128 stands for zero in the data rows.
Here are some numbered points:
[ 59 124  84 169  84 142 146 148 128 147 162  64 170 122 174 172 155 150
 157 142 151 154 124 141 155  82 161] 0
[ 99 122 178  77 135 123 111 158  87  59 110 138  96 121 164 102 156 149
  64  71 120 132  80 130 156 134 150] 1
[122 111  97  91 137 115  73  99  82 116  88  67  97 132  89 100  52  99
  86  84  91  46 112 137  93  80  68] 2
[132 112 141 176  82 177 177 151 129 169 160  69 182 186 144 163 102 158
 164 172 168 155 122 175  91 174 168] 3
[165 121 156 137  84 121 132  75 120 130 149 158 126  85 132  96 155 164
 159 160 159 151 175 156  73 149 163] 4
[165 182 177  74 149 200 178 180 166 155 160 171 169 163 178 158 154 162
 169 171 168 154 174 166 170 186 167] 5
[167 137  85 138 178 143 115 169  91 115 148 158 148 140 140 132 155 154
 157 163 161 121 165  73 163 153 160] 6
[152 155 107 106 118 152 152 124 180 147 146 142  76 113 104  99 123 121
 147 135 149 155 125 123 143 142 138] 7
[141 136  88 107 179 112  74 118 132 115 150 127 161 102 120 154 153  81
 126 143 122 101 137  73 168 133 139] 8
[150 152  86 125 125  98 165 169 171 147 148 159 138 124 128 124 156 164
 160 151 149 156 141 126 154 153 165] 9
[152 186 105 113 124 140 176 137 184  64 156 146 172  91 163 183 152  57
 149 164 154 150 103 103 163 152 148] 10
[ 61 113  95  71  94  99 166  99 163 157 116  88 160  91 100 135  50  58
  82  88  68 152  92 112 106 100  65] 11
[ 60 123 104 146 145 108  94  74 107 135 149 126 150 105 159 162 153 133
 117 111  65  59 113 103 162  79 129] 12
[152 125 137 116 145 120 120 156 120 126 118  66  72 162 101 111 104 149
 122 139 135 119 155 170  68  82 127] 13
[ 63 104  93 167 116 108 116  75 111 168 147 106 169 165 119 103  53 116
  63  66 105 133  80 154  94 113 127] 14
[ 59 120 125 139 103  99  75 115 116 137 128 115 117 123 142 133 117 127
 116 123 109 144 100  71 113 106 114] 15
[ 60 125 106  75  96  95 135 107 150 135 108 108  78 104  82 122 106 100
  99  67  96 144 105 113  71  98 101] 16
[114 120 119  76 115  98 153  74 150 156 137 139 161 124 144 161 112  55
 113 128 118 142 121 135 133 141 118] 17
[144 115  79 119 161 119  90 159 109 112 112 137  97 175 109 114 128 139
 122 120 118 106 153 158 113  82 117] 18
[165 185 154 117  85 170 177 172 179 157 160 160 147 133 158 144 157 152
 165 164 163 156 167  71 166 178 157] 19
[ 93 136 109 154  86 112 148  86 121 136 138  94 151  83 160 149 156  87
  82  67  68 146  81  87 155 102  86] 20
[155 103  94  96 156 114 102 109 159  93 127  63  75  99 111 148 155  89
 116  71 112 101  81  93 162 114 105] 21
[141 168  85 124 179 131 114 129 157 128 160 158 168  82 153 101 154  57
 155 152 151 113 133 100 175 147 145] 22
[144 114 160 110 105 110 106 148 107 116  54  97  75 160  87 110  53 135
  63 100  94 107 106 143  73  80  96] 23
[120 163  87  87 126 110  75  89  89  65  53  87  77  91 110  98 154  60
  86  80  66  80  83  87 155  79  86] 24
[151 134 105  84 133 110 115 138 156 113 130 125  80 122  99 114 147  54
 115  68 118 130  81 128 143  85  64] 25
[164 143 135  76 186 150 127  72 156 160 159 170 168 160 133 185 153 148
 165 173 171 131 173 166 173 185 167] 26
[159 103 105 126  84  99 117  76 160 170 159 169 180 182 104 189 146 148
 167 163 171 148 157 178  73 164 166] 27
[134 164 125 164 188 119 102 138 116 114 160 155 170  91 181 173 155 164
 168 172 172 122 161 111 174 178 159] 28
[124 121  94  86 136 110  92  83 120 115 139 100 149  95 100 152 155  80
  92  91  89  83 101  73 145 101  67] 29
[114 131 158 167 115 109 115 129  98  89 116 117 108  92 176 110 155 152
 113  67 120 124 125  80 163 112 118] 30
[105 112 155 155  96 134  70 134  94 147  56  65  96 149 119 108  84 142
 107 108  99 144 111 143  94 113  97] 31
[102 138 116 150 105 130 155  78 153 146 139  63 159  81 161 175 146 119
 114  67 129 141 105  77 145 125 128] 32
[105 163 164 170 136 119 159 169  98 114 139 137  76  80 183 112 153 162
 123 151 151 153 157 116 179 154 138] 33
[104 122 148 158 106 130 159  74  86 134 107 107 113  82 154 120 123 136
 116 123 115 142  99 103 122 113 114] 34
[162 177 158 157 190 192 146 171 168 159 161 169 183 165 172 102 160 153
 164 173 171 146 182 165  65 186 173] 35
[121 113 121 142  79 143 156 102 128 169 140  68 145 132 117 140  52 109
 111 102  67 146  81 133  93 120 130] 36
[113 100 177 169 147  98 126 177  94 141  59  66  87 162 152  99 145 159
 146 140 142 118 168 164 105 133 138] 37
[163 121 157 144 176 141 124 180 117 120 133 164  78 178 131 120 146 149
 157 162 160 123 184 166 135 165 159] 38
[100 112 105 149 169 110  85 107 100 145 130  96 100 154  79 114 127 109
  95  90  98  67 115  72 103 104  63] 39
[151 143  83  75 107 152 154 123 160 160 162 151 161 114 134 149  51 132
 156 138  67 153 110 125  71  80 138] 40
[122 102  97  94  86 109  99  90 132  88 107  91 124  77  80 117 153  76
  81  89  86  82 105  70 152  82  83] 41
[ 60 104  87  76 123  98 116 157 118  97  86 113  88  79 100 111 144 140
 112  69  68 132 154 116 123 103  67] 42
[101 100  81 157 106  99 165  73  86 169 161 136 170 130  83 162  80 142
 138 119  70 154  95 168  91 132 134] 43
[151 111 158 126  83  98  72  76 117 116 109 135  94 173  98 100 124 149
 132 141 142 134 153 164 102 136 138] 44
[127 156 146 157 122 101 123 136 120 130 149 133 127 106 165  98 155 153
 148 138 142 141 123  97 166 124 137] 45
[165 114 154 139  83 162 167 169 156 167 149 170 160 173 122 103 104 150
 156 165 160 158 161 176 103 165 171] 46
[127 116 168  77 165  98 104 159 110 131 129 151  76 154 141 119 136 150
 139 138 136  99 153 153 124 153 136] 47
[168 187 161 135 160 189 177 171 190 156 158 170 168 143 162 171 152 148
 164 172 165 152 163 147 169 185 166] 48
[114 104  86 154  82 127 134 127 127 146 147 136 148 135 138 138 136 141
 133 130 131 142  82 137 145 147 152] 49
[145 104  86 117  95 100 145 128 149  66 100 128 114  91 129 113 147 132
 105 112 129 142  83  91 154 104 111] 50
[165 151 151  74 114 180 177 172 182 157 161 172 135 140 140 101 142 164
 166 174 162 155 165 145 155 171 167] 51
[141 114 113 148  87 153 167  70 160 171 161 138 167 164 118 161  51 130
 147 152 153 156 125 166 102 165 150] 52
[167 110 164 149  95 158 178 178 120 167 138 162  77 175 120 101 104 160
 142 148 150 154 161 175  89 146 170] 53
New points follow, each followed by the number of its nearest point above by angle.
[ 63 174 138 179 177 129  75 149  87 118 158 160 178  80 182 161 153 161
 158 161 147 132  82  72 176 175 160] ~ 28
[113  98 125 149 133 119 134 127  85  68 150 118 149  84 156 158 144 129
  66  70 124 122 121 107 151 122 131] ~ 30
[121 102 107  76 138  99  92  96 118 106  94  98 110 132  79 123 126  88
  82 100 102  81  79 136  70  84  67] ~ 2
[122 147 123 153 166 120 105  73 111 133 150 147 148 109 150 161 155 132
 138 128 130 115 142 124 152 142 142] ~ 28
[129 122 104 122 125  96 126 128 150 134 128 120 145 129 105 153 135  97
 113 113 117 113 114 125 143 127 125] ~ 29
[148 166 129 115 117  99 164 138 147 140 129 140 130 102 141 121 148 120
 132  69 128 141 113  74 155 120 148] ~ 32
[140 165 175 157 180 131 122 170  97  79  57 157  76  85 173 113 155 161
 154 151 158 127 185  71 175 154 156] ~ 33
[150 184 185 170 186 152 136 179  98  62 152 155  77 136 180  97 156 159
 165 159 173 124 186  73 175  78 169] ~ 33
[141 120  86 130 157 129 108 118  84 148 154 149 172 143 110 172 142 128
 146 137 150 112 133 158  66 146 144] ~ 27
[134 149  83 103 125 121  75 141 120  96 116  64 109 103 133 103 144 120
 116 113 100 114 122  77 155  77 111] ~ 24
[115 134 166 157 127 103 137 158  96  64  94 106 100  76 151 114 148 161
 103 121 129 131  81  78  70 133 127] ~ 30
[141 103 117 128 146  98 137 129 148 132 149 153 162 116 166 152 154 142
 144 154 138 135 133  69 165 152 148] ~ 28
[104 125 106 148 117 113 129 106 108 150 139  67 156  80 143 102 146  99
  63 120 108 117  80 104 153  82 110] ~ 20
[ 92 122 132 126 156 110  94 135  99  66  85 109  77  81 122 110 149 128
  95  99  99  50 143  74 110 100  98] ~ 24
[103 124  85 139 127 100  73  97 117 123 129  63 125 102 143 145  49  57
 106  99 113  54 103 116 134 116 103] ~ 2
[131 124 181 169 164  98 126 168 108 137 131 164 116 171 155 120 145 163
 158 160 161 115 176 164 145 172 161] ~ 38
[152 124 110  76  80 102  94  74 158 140 139 145 158 155 102 138 126  99
 137 129 131  52 143 154 110 119 129] ~ 27
[141 127 148 108 168 107  93 169  88  85  97  66  73 133 110 112 157 148
 138 120 120 102 176 130 143 114 138] ~ 37
[133 104 188 166 166  96 145 177  96 124 132 160 121 153 165 114 143 161
 155 161 147 144 177 145 155 174 164] ~ 38
[ 90 116  85  72 149  97  80  92 101 138 138  99 143 120 111 102 124 106
  93  98  90  83  79 130  72 127  88] ~ 2
[166 155  87  88 159 109  77 153 118  76  86 110  86 100  98 112 153 112
 116  69 109  93 147  93 167  98 109] ~ 24
[ 81 129  84 125  85 111 136  93  85  94  86  88  95  83 143 112 123  55
  86  72  87 131 103  84 124  91  83] ~ 24
[162 103 165 145 133 193 180 179 182 166 161 174 162 187 128 142 125 161
 166 174 171 150 171 179 110 186 170] ~ 46
[138 110 113  84 135 107  84 118 118  62  56  88  98 134  88 111 101  87
  96  89  85  80 110 136 102  92  96] ~ 2
[164 104 190 158 189 204 152 178 172 169 158 170 181 185 152 101 146 160
 172 172 172 154 186 181 144 185 167] ~ 35
[134 119 177 166 166 160 138 178 109 126 129 162 106 173 149 124 124 158
 153 165 161 143 177 155 134 163 161] ~ 38
[155 154 118  96 107 143 154 162 169 134 128 140 118 114  80 120 136 128
 128 129 140 141  82 125 130 136 127] ~ 7
[164 100 126  93  85 159 167 147 181 147 149 158 137 102 130 123 154  57
 147 149 143 153  85 116 166 131 148] ~ 10
[150 156  85 129 146 154  74 147 170 147 151 146 170 124 139 161 145 133
 157 152 150 142 145 144  70 152 147] ~ 35
[128 119 156 178 115 179 172 149 143 166 157 171 178 176 173 190 106 162
 165 176 169 153  85 175 112 184 168] ~ 3
[104 103 154 157  87 136 157  73 120 125 119 128 107  83 178 121 130 140
 139 140 128 146  83  91 153 142 130] ~ 34
[141 119 119  89 105 110 113 124 136  62  58  93  78  99  80 102 126  54
  94  88  84 113 117 114 116  89  89] ~ 24
[133 113 148 178  87 105 166 156 129 168 150 157  80 171  77 121  84 161
 157 151 158 154 144 173  92 156 150] ~ 53
[ 62 133 115 157 117 136 167 119 148 156 158 139 161 113 159 103 124 128
 143 142 139 151 119 137 144 144 138] ~ 0
[100 125 169 159 140 123  73 168  87  64  97 131  85 101 177 101 154 161
 112  66 128 133 152  84 169 142 136] ~ 30
[166 104 165 146 188 150 106 179 120 151 163 171  75 184 133 125  52 166
 168 173 173 133 182 176 130 175 168] ~ 38
[165 142 106  85 155 110  71 117 138  90  98 109  75 109  83 110 145  99
 111 111 111  94 126 108 145 104  68] ~ 24
[113 120 125 155 135 117  75 131 118 159 145 145 147 120 147 101 136 142
 133 126 132 133 121 146 136  81  64] ~ 15
[133 111  81  99  85 110 113  96 136 139 107  84 118 129  90 109  92  88
  81  99  87  55 102 147  92 101  97] ~ 2
[105 126 151 138 146 109  97 137  98  86  89  69 100 112 128 110 148 118
  95 103  97  51 136 105 134 113  98] ~ 24
[ 89 117  83 145 166 107  83  97 113 117 158 127 165 107 131 163 154 135
 115 112  67  51  84 104 162 102 125] ~ 12
[142 187 172 159 191 146 105  76 100  99 150 169 118 110 184 124 157 165
 166 176 169 140 187  77 172 174 170] ~ 28
[143 122  96  98  83 102 148  70 169 156 127 109 148 145  84 130  50  59
 103  99 100 132 102 144  92 101 110] ~ 11
[160 145 120  98 104 162 168 147 182 151  57 147 137 133 122 142 146 121
 144 145 152 158 122 144 145  80 149] ~ 51
[145 104 167 159 176  98 113 168  87 124 150 157  80 172 140 121 139 162
 159 162 151 125 176 181 124 165 149] ~ 38
[151 101 147 148 124 174 165 155 168 163 147 157 158 173 109 103 114 152
 159 162 161 155 155 176  69 166 158] ~ 46
[145 115  86  84 118 110 107  72 137 142  98  66 119 131  91 101  55  61
 106 100  97 101 113 135 103 102  96] ~ 2
[107 115 108  75  95 109 138  75 130 137  99  64 110 132  88  99  52  86
  64  91  88 133  78 126  87 102  87] ~ 11
[142 143 178 156 153 140 136 169  83 106 122 161 110 155 162 124 146 161
 156 138 150 133 161 155 151 169 152] ~ 38
[141 113 116  94 155 111  94 106 107 112 119  94 117 154  81 102 119  59
 114 101  98  81 125 167 114 114 108] ~ 2
[152 111 178 158 165 120  91 168  97  61 106 150  95 152  83  98 155 158
 152 163 149 112 175 142 155  79 139] ~ 38
[133 107  84 124 129  97  73 136 148 168 147 137  78 142 124 173 106 121
 143 152 138 143  84 155 102 145 149] ~ 27
[164 173 150  95 159 128 116 155 135  61 105 130  99 109  81 108 160 131
 138 142 132 100 165 107 164  78 137] ~ 24
[154 100 125  96  92 130 167 130 148  66 108 130 120 135 101 112 125 135
 116 130 138 151  78 126 115 122 116] ~ 50
[153 113 108 107 157  98  74 129 151 159 146 136 172 152  76 143 132 130
 134 155 153 144 134 165  71  80 139] ~ 27
[ 88 117 113 167 169 120  73 103 111 154 151 140 162 136 129 152 125 134
 136  68 129 102 135 164 115  81 137] ~ 12
[141 118 119 127 112 131 154 128 169 147 149 138 149 121 119 152 115 119
 126 122 120 143 114 127 125  85 130] ~ 40
[ 63 124  83 168 114 141 164  76 149 168 159 160 169 120 163 171 136 140
 145 148 151 152  87 159 132  79 148] ~ 0
[165 143 180 149 174 149 114 176 127  64 138 169 118 143 152 101 156 161
 153 170 171 124 183 147 176 162 158] ~ 38
[119 103 140 145 142 140 134 131  89 148 151  68  79 122 164 164 147 140
 144 139 141 138 133  73 134 141 147] ~ 33
